Each run below is a few steps of one of 8 hidden systems, one row a step.
k_778, seq 1, 9 rows:
[[-21   5  26  -7  23  -2 -19 -20 -27 -13  21   4   9 -25  10  -4  27  10]
 [ 10  21 -15 -19  12  32  -7  -8 -23  22 -13   5   2  20 -27 -25   0  12]
 [ -6 -21 -23  13  29  11  -8   3  27   0 -22  -5 -30  11 -18   9 -12 -28]
 [  8 -17  -4   1  33 -38 -11 -26   8 -18  13 -17  18  -1  21  11   3   9]
 [ 21  28  -5 -16 -12  -8  -3   6   6  14  18 -11  37  26 -29   3  13  13]
 [  4  -1 -34  23 -25   5   7  18   2   2   0  16 -11  -1 -26  33 -20 -16]
 [ 14 -16  -1   8 -12 -29  21  -2   8 -21 -11  -8  -3 -10  42   4 -32  12]
 [ -4  17  48 -14 -24  -9  11  16  20  -5  17 -14  19  -2   0 -10  17   7]
 [-19  12   3  12 -24  24   2   9 -38   0  14  31  -9 -27 -22   8   5  -3]]
k_9, seq 2:
[[ 22  12  -5 -14 -18  26   7   6 -14 -13  19 -16  30  18  26 -25   0  20]
 [  0  -9   8 -10 -30  18  15 -13  19  10  22  19   3 -17  16   7 -41   3]
 [ 11 -28  10  30   5 -26  21  -9  -6 -31   4  -6 -11 -26  13 -11 -20   2]
 [ 12  -2   6  13 -25  12  18  32 -11  -7 -27  -2 -12   2  24 -39  15  -3]
 [-10 -16   1  -6 -12  22 -19  13  19  13 -16  29  -8 -30  27  11   3 -23]
 [  2 -18 -19   9  29 -39 -13 -22  -9   9 -32  14 -15 -14  12   3   2  -1]
 [-13  14  -3  11  -1 -12   8  10  -1  20 -28  -4 -28  33 -27 -14  28 -13]
 [-23   5  -1  -4  14  18 -32  11  16   0  14  -1   6   5 -10  27  36 -24]
 [  7  12 -29 -19  22 -13 -22 -31 -13  14   8   1  23  21   5  14   7  17]]
k_717, seq 3 (9 x 18):
[[ -1   3  -7  14 -10  -6   3 -29 -42   6  38  18  11  -6  -4 -12  16  10]
 [ 10   0 -11  18 -21  12  26   9  -7   0  -7  12 -19 -10 -36   1 -41   0]
 [ 27 -28   6  17  -7  -6  10  25  27 -14 -14 -13   3 -10  24 -28   7 -16]
 [-10  12  25 -16 -24   6   5 -12 -14  21  14  12  10   4  29 -32  27  10]
 [-30   4   7  -6 -10  23  -3  -5  -5  20 -14  36 -29 -24 -13  16 -20  -7]
 [ 10 -18 -28   1  20   8 -10  13  11 -10 -44  -7 -18   4  33  -2 -13 -10]
 [ -3  23  14 -36   2   3  -4   2  19   6  -3 -26  18  36  20  -8  13  15]
 [-34   9  14 -12  13  -3 -24 -14   9  12  16  15   0 -13 -23  36  15  -9]
 [  7  -9 -49  16  27  -7 -11 -12 -25 -14  -9  -1  -8   7  -1  20 -11   1]]
k_133, seq 4:
[[-18  -5  -2  -2 -12  -7  -4   0  -2  23 -29  17 -23   6  44 -11  27 -11]
 [-16   6  -7   3  13 -30  -6 -14 -19  26 -39  20 -28  -1  -9   3  14   0]
 [-15  15 -12  17  11   7   6   7 -35  -1 -19  -4 -30  22 -32 -13  18  -4]
 [-35  11 -11   0   5  33  -7  -1  -6   3   9 -10 -22  41   4   3  25 -15]
 [-30  11 -12 -14   8   2  -6 -32  13  28  12   6 -12  35 -12  24  -4  -3]
 [ -6   4 -16  19  -2 -13  19 -22  -2   6  24  -4 -10  28 -46  11 -19   0]
 [  7  -5 -27  25 -18  10  20  -7  -8 -13  43 -15   6  35   2  -2  -1  -5]
 [  3  -9 -18  -1 -29  -1  14 -22  14  17  27   4   7  26  42   0  -9   1]
 [ 10 -18  -9  15 -20 -41  22 -26   8  20   1  18  -9  -3  14  -4 -19   3]]
k_892, seq 5 (9 x 18):
[[ 37   5 -32 -19   6  21  -8   5 -10   0 -20  -5  22  12  20 -16 -15  17]
 [-13   8  38  -2  -8  -4  20  16  26   7 -27  -4 -25  -3 -27 -11 -10  -5]
 [-16   3  10   8   2 -18  -9  -6 -29 -35  23   0  11 -28  20  27  11  10]
 [ 20  11 -28 -23   1  26  -6 -14 -24  27 -19  17   6  11   4 -26 -11  17]
 [-19  -4  21   4   9   9   7  12  32  -4 -14  -2 -27 -10 -35  16 -25 -16]
 [  2   3  11  -3  23 -16 -15  -4 -18 -37  22 -21  27 -13  13   9  18  14]
 [ 14  15  -8 -14 -10   4   0 -13 -20  43 -14  24   3   7 -19 -30   9  11]
 [-13 -12  -3  16  -5   3   0  13  22  -9  -1  11 -17 -24 -31  36 -27 -20]
 [ 28   3  -4 -11  19  -5 -11  11  -3 -35   4 -30  35   1  20  -4   5  16]]
k_211, seq 6, 9 rows:
[[  1   5  -6 -18  -5 -15  -3 -15  24  29   2  -8  12  41  29 -10  25   0]
 [  2   0 -15  22 -30 -41   5  -4   7  21  23  11   9  14  -7  17  26 -12]
 [  5  11 -46  21 -19   1  -2  18 -34   2  -8   8  -3  21   0  11  24  -8]
 [-10  12 -32 -10 -13  17  -3   5   4  -5   7 -14   2  40  37  28  -6   3]
 [-25   3   5  13 -19 -25  13 -12  -7 -22  35 -10   0   9  29  29   3   7]
 [-33  21   4  19 -17  -8  20   1 -43  -8  -4   7 -31   3  -7  12   4   7]
 [-31  -5 -11   7   1  33  10  -2   1  -2 -14   2 -45  18  15   7 -19 -13]
 [-23 -22  14   7  15  -3   9 -28   8  -9  11 -11 -22  13  42 -18   6  -6]
 [-19   8  25   5  -8 -29  20 -22  -6  25  -2   4 -21  17  -7 -27  21   4]]
k_381, seq 7 (9 x 18):
[[-18  -7  29 -20   8  -4   4 -29  21  -3  10   4  -5 -20  21  12 -37  13]
 [ -6   9  -1  17  17 -31  15 -11 -41 -16 -21  -5 -23  -2 -19  -3  -8  18]
 [  3   3 -20  25 -17  36  11  22 -17 -12  13 -10  -7  25 -10 -21  19 -16]
 [  5 -19   5 -20   6  40 -12 -20  27   7  28   5  17  -7  24 -12 -12  -6]
 [  9  -5  15 -10  32 -37   1 -33   5  11 -15   4  -1 -15 -19  -8 -20  17]
 [ 10   1 -23  35   6 -21   3  22 -13 -11 -14  -8 -10  11 -38   3  24 -16]
 [  9  -5 -24  -1 -21  30 -19  16  10   6  22   7  24  11  24   3  27 -20]
 [  0   0  21 -30  -8 -17  -2 -24  34  28   6  16  16 -11  17   8 -19  11]
 [-12   5   5  18   6 -51  13   0  -7 -12 -24  -2 -22 -10 -18  25 -11   5]]
k_389, seq 8, 9 rows:
[[ 11   3  15  12 -22 -37  22  20  10   8 -34   8 -13 -18 -21  -1 -11   1]
 [ -4   5   2  11  -7   3 -15  35 -27 -25 -14   7   4 -32  11  13  26  -6]
 [-12  25  10 -31  -1  28  -2   7 -18   5 -33  -2  -9  12  23 -16  -1  20]
 [  1  13  10 -18  22 -39  -9   1  23  17 -42  -3  -4   4 -21  13  -3   6]
 [  7   8 -14  10  14 -36 -15  -3 -37 -15  -3  -4  16  -6   7   6  34  11]
 [  8  34 -17 -13 -12  23   4   7 -25   8   2 -11  14  40 -14  -8   8  19]
 [ 12  15   8 -28  16  -6 -14   0  31  -1   6 -16  28   4 -27  25 -19  11]
 [ 20  -3   5   5   0 -38  12 -20 -19 -21  19  -6  22 -17  15  -3 -13  28]
 [ 15  18  -4  18 -41   2  32  22 -18  -4   8  -3   3  11 -26  -8 -13  10]]
k_892, seq 9, 9 rows:
[[ 17 -16 -11   8  21  40   0  13  -7 -24 -15 -17  -8   6  13 -36  -5  -6]
 [-19 -13  46  -5  13   6  -5  -3  21   7  -7   4 -12 -20   6 -28  23 -14]
 [-15 -11 -14   4  19 -29 -25 -24 -14   8  -5  21  -4 -19  21  22  22  -5]
 [  9   6 -45  -3  16  18 -21  13  -6  13 -30   1  -7  26  -9   4  11 -12]
 [-15  11  20  -9  -4  17 -11  31  38   0   0 -15   3  10 -19  14  20 -22]
 [ -6  17  11 -19 -12 -33 -10 -10   6   7  24   0  33   3  18  27  21  14]
 [  9  20 -35  -3 -25 -16  14  -9 -13  28  -8  12   0  30 -11  14 -16  14]
 [ -3   7  -2  15 -21  22  24  25  11 -26  13 -19  -9  16 -21  18 -31  -5]
 [  8   2  30 -10 -10   6  18  -7   3 -25  35 -21  24  -1  22 -21  -7  19]]
k_211, seq 10 (9 x 18):
[[  0  -2 -20  -9  22 -10 -12 -43   9  28  17  10   7  18 -24  10  -9   2]
 [ 19  -4 -23  23  22 -42   4   4   6 -14 -13 -25  -1  21 -26   5   6  -4]
 [  5  16  -1   7 -11  24   5  34   5 -15  10 -30  10  34 -19  -9  22  -9]
 [  6  -1 -12   4 -25  32  12 -14  -5  -3  51   2  18  13  -1   0 -19   3]
 [ 20   0 -17  14 -11 -24  25 -10 -31 -19  -2  -2   0  -6  14  -1 -33  25]
 [ -4  13  18   0 -23  -2  22  37   3 -20 -35 -12 -16  -4  17   1 -14   6]
 [-25 -11  26  -2 -23  36  -2   9   9  -4  17  17  -8 -27  29  -4   5 -16]
 [-11  -7   6 -12  10  -3  -9 -39 -25  19  -4  31  -8 -27  22 -13  -6  14]
 [ -5   0   5 -11  20 -36  -5  -7  19  20 -49   5 -20  -1  -3   8  -6   1]]
k_778, seq 11:
[[-24  10  32  -1 -12 -37  20   8  20  -2 -21 -13 -22  10  12  11   1   3]
 [-18  19  18   5  -8   7  -6  21 -34 -33  11  -9   9 -13  13   9  29   6]
 [  2  10  -8 -22  -6  58  -3   1 -19   0  -2  11   3  -4   7 -12 -26  12]
 [-27 -11  15  -2  18  15  12 -20  25   6 -10  -2 -38   9 -13  -7 -27 -11]
 [-13  -8  15  19  33 -27   1 -20 -15 -26  13 -21  -9   4  -3 -13  26   1]
 [ 32   5 -19  -5   9  25 -14   5 -13  -3  16  -9  35  13 -18 -25  20   4]
 [ 14 -20 -31   4  -2  19  -6  -9  29  25   4  21  -2   1 -23   9 -25 -21]
 [  6 -18  -5  15   3 -61  13 -22  16   6  -8   0  -9   2  12   9  -8   2]
 [ 18  18   9   2 -20 -31   1  28  -1  -7   1 -16  29   9   5  -3  38   6]]
k_717, seq 12 (9 x 18):
[[-24   9  13  -2 -10   4  -8 -14  19  21  43   9   8  10 -28  17  22 -16]
 [ -1 -17 -47  29  -4  -4  -6 -12 -18   3   9  23 -10  -2   0  25  -4 -16]
 [ 26   8 -25  10 -31 -17  28  17   6  -5 -11 -17   3  34   9   2 -20  10]
 [ -8   4  37   6 -28 -32  11  19  27  -4  12  -7  10 -10   7   8  24  -5]
 [-23  -3   5  16  -7 -17  -1 -17 -42  -5   8  24 -12 -27  26   4  15   6]
 [ -3   9  -1  -1  -5  11  25   1 -21 -16 -25  -2 -25  -4   2   0 -48  21]
 [  4 -15  35  -7  20  -2   5  14  40 -24 -16 -26  -3 -10  11 -16  -9  -5]
 [-18  -3  23 -15  22   9 -13 -33  -9   4  22  -1   5   2  20 -25  28   5]
 [-22   6 -10  -6  11  36  -1 -25  -8  13  10  14 -21   9 -31   9 -29   0]]
k_9, seq 13:
[[ 10  12  -6 -13 -18 -18  -6  27  16  26 -49  11  -1   3   9   5  14  -5]
 [-18   5   2   3   1 -29 -17   6   7  13 -16  22  -8 -22 -24  41  12 -12]
 [ -1  21 -25   8  20 -23 -12   7 -30  -9 -21  -9  -2  13 -26  21  17   6]
 [-20  37  -4 -24  -3  19  -6  14   2   7  -9 -13  -3  36 -22  24   1   7]
 [-22  19  18 -25  23   4 -17 -20   0 -10  24  -6  14  -7 -17  30 -11  16]
 [ 14  18   4  -9  15   3  11 -20 -29 -12  15 -14  14   8 -28 -18 -19  32]
 [  9   6  16  -6 -10  43  18  11  17 -12  18 -14   5   9 -26 -14 -32   4]
 [ 23 -17  21 -12  10  10  -1   1  22 -29  14 -13  26 -29  16  -8 -25   6]
 [ 40  -7  10  -5 -15 -15  17   1  -2   7 -17   9  14 -23   7 -35 -20  17]]
k_133, seq 14:
[[  1 -18  11  15  38  -7   7 -32 -12 -13   6  -3 -16 -15 -25 -27 -13   4]
 [ 13  -9   3   3  16  30  -3 -10 -10  -3  24  -9  11   9  -8 -47  22  -4]
 [  1 -13   7 -14  -7  26 -13 -10  33  35  16  17   8   5   1 -24  17 -20]
 [ 21 -13 -15   5   1 -24 -11  -2  33  33  -6  18  10  -3 -32   7   9 -20]
 [ 34  12 -23  17 -19 -18   5  32   0   1  -9  -9  18  17 -29   0  19  -6]
 [ -4  17 -10   3 -46   5   5  39   3  -1  -4  -3   6  19  24  17  20  -9]
 [-20  10 -13  -8 -19 -23  -4   5   2   5 -21  14 -10  -3  32  47 -11   4]
 [ -7  14  -5   6   6 -29  16  -2 -26 -20 -28  -8 -21  -1  -5  19 -29  22]
 [-22   8  12  12   5  12  17   0 -35 -41   7 -22 -21   6  16  -9  -2  13]]
k_389, seq 15:
[[ -9 -14 -21  10  21 -16 -14  10  23 -19 -12 -22  -9  21  25  26  11 -19]
 [-30   7  14   3   7  -5   6 -24 -13  -2  25 -16 -11  30  16 -13  32   2]
 [-15   7 -10   2  14  12  -1 -25  -2  22  14  10 -14  16 -54   8 -10  -6]
 [ 21 -27 -34  11  34   9 -14 -11   8 -24  14 -12  12  -3  -1   9 -18  -6]
 [ 15 -13   6  11  -8   5  24  -8  12 -11  27 -25   7  28  19 -40   4   0]
 [ -6  -5  27   7 -19   8   8  -3  25  18  32  14   4 -13 -40  -8   4 -17]
 [  8 -26 -12   5  -1  24 -12 -10  -8  -4  10  31   3 -44  13   7 -21  -8]
 [ 14 -18 -13   7 -23  13  21  11  16   2 -22  -2 -16  12  40 -22 -18  -7]
 [-24  -5  29   7 -18 -12  -1  18  37   9  -3   2 -13  -3   5   7  30 -27]]
k_381, seq 16:
[[-24  -7  15   1 -10  28  -3  27  20  -8 -15  -3 -22  -1  33  -2  16 -24]
 [-30  17  25 -37  20  19 -19 -16  -7  10 -15   8  -7  -7  18   2   4  13]
 [ -8  25   2 -14  14   6  10   4  -2   5 -33 -14 -22  25 -35  -1 -23  13]
 [  1  -1 -17   4  22  25  -5  23   9 -36 -10 -38  -5  28  10   5  -3  -7]
 [  9  15  15 -30  16  13 -12  -7   2 -10  20 -23  35  15  15 -17  14  18]
 [ 15  13  21 -12   9 -10   7   1  16  -9  12 -14  21  -7 -49   7 -26  16]
 [ 34  -7 -25  17   5  -9  -2  25 -13 -36  -7 -11  18 -20  -5  14 -15   5]
 [ 32   1   7   0 -29  -3   4  22  -7  -4   4   1  31 -12  24 -29  25   6]
 [ -3  -6  42  -4 -20   1   2  11  24   4   9  19   8 -45 -14  -2  -4  -8]]

Which system made each of these runs?
seq 17:
[[-30  12  28   6 -25  -2   5  12 -27 -17  11  11  -7 -27  22  14  16   5]
 [ -9  -3 -17 -13  18  25 -17 -12 -25  -5 -21  21 -13 -25  19  15 -29   8]]

k_133
seq 18, 2 rows:
[[  2 -18  17   6  29   1  -8  26  29 -29 -24 -22  -9 -15  -6  -4   3 -19]
 [ 22   9   7 -25  11 -11 -22  11   2  19 -34   6  22 -12  10 -21  25   9]]

k_9
seq 19, 2 rows:
[[ 37  -8  -8 -22  -3   0 -20   8  12   6 -14  12  36 -24  27  -4  -2   8]
 [  7  22  10 -20   3 -24  -6  -8 -10  37 -28  15   6   2 -22 -17  20  14]]

k_717
seq 20, 2 rows:
[[  3  18   1 -15 -28  17  11  14  30   6  16  -8  15  21 -20  24 -26   3]
 [  6   0  20  -1   4 -25   3  -4   3 -34  26 -13  25 -27   3  26 -18  17]]

k_9
seq 21, 2 rows:
[[ -2   0   7   4   3 -33 -11 -16  20  19  30   5  21   2 -28  12  28 -10]
 [ 24  10 -42  17 -21 -23   2   5 -34  12  -7  18  10   5 -12  10   8   4]]

k_778
seq 22:
[[  5 -25  -5   1  23  25 -12   0  35  -8  10 -22   1  22  20 -20  16 -22]
 [ -8 -16  21  -1   4  -6   1 -34  19  27  26  10   0   4   1 -29  21 -10]]

k_389
seq 23:
[[ 25  -8   7   4 -20 -10  26 -24  -3  20  17  11  10  -1   0 -40 -14  14]
 [ 35  -7 -11  11 -27 -24  20  18   4  13 -34  14  -2  -8   5 -20 -12   3]]

k_211
seq 24, 2 rows:
[[  6   3 -11 -27 -22  33 -10 -11   7  24  18  17  20   8  34  -8  -2   3]
 [ -6   3  -7 -15  -6 -13  -8 -12  27  45 -23  28 -12   1 -13  16 -10  -9]]

k_717
seq 25:
[[ 26  -3 -10   9  30 -23   6 -16 -27  -6 -20 -11  -1   3 -22 -32  -3  18]
 [  2  10  10  -5 -17  33  10  27  30  13  -9  -7  -7  24 -27 -16   3 -16]]

k_9
seq 26:
[[ -8  -8  30  -5   3 -14  -6   0  23 -29  28 -12  19 -25  23  24  -1   2]
 [ 23   4   8 -21   3  -2  -6  -9 -14  -9   5  12  30 -38   0   3 -28  28]]

k_133
seq 27:
[[ -2   0  45 -21  -6 -17   9   7  41   4 -16  -8   4 -12  15  -9  -6   4]
 [-28  20  29   2  -6 -10  -9   4 -27  -4   9  15   0 -26 -22  14  30   4]]

k_778
seq 28, 2 rows:
[[  8   7  14  11   7  18  13  32   9 -30  -8 -26  -6   2 -43  -4 -16  -4]
 [ 23 -22  10   2   9   9 -15   1   7 -19  28  -6  33 -24  17 -21  20  -6]]

k_717
seq 29, 2 rows:
[[-40   4  47 -17   4  19   6 -12  16   0  10  -3 -19  -1   9 -10   2  -1]
 [-28   9   8  10  16  13  -1 -20 -43  -7  14   1 -18   4 -14 -16  24   4]]

k_778
seq 30 (2 x 18):
[[ -7  -9  -9   1 -28  45  19  -7   3   8  13  12 -18  10  24 -11 -29  -6]
 [ -1 -21   3 -10 -13   1   5  -6  49  23 -10  10 -12   4  28  -1 -18 -15]]

k_717
seq 31:
[[ -3  -9 -13 -10   3   6 -11  10  18 -15 -20   5  -6 -20  26  38 -37  -1]
 [-14  -3  12  12  -6 -30  23   2  -3 -19 -17 -20 -21  12  45  -7   5   5]]

k_389
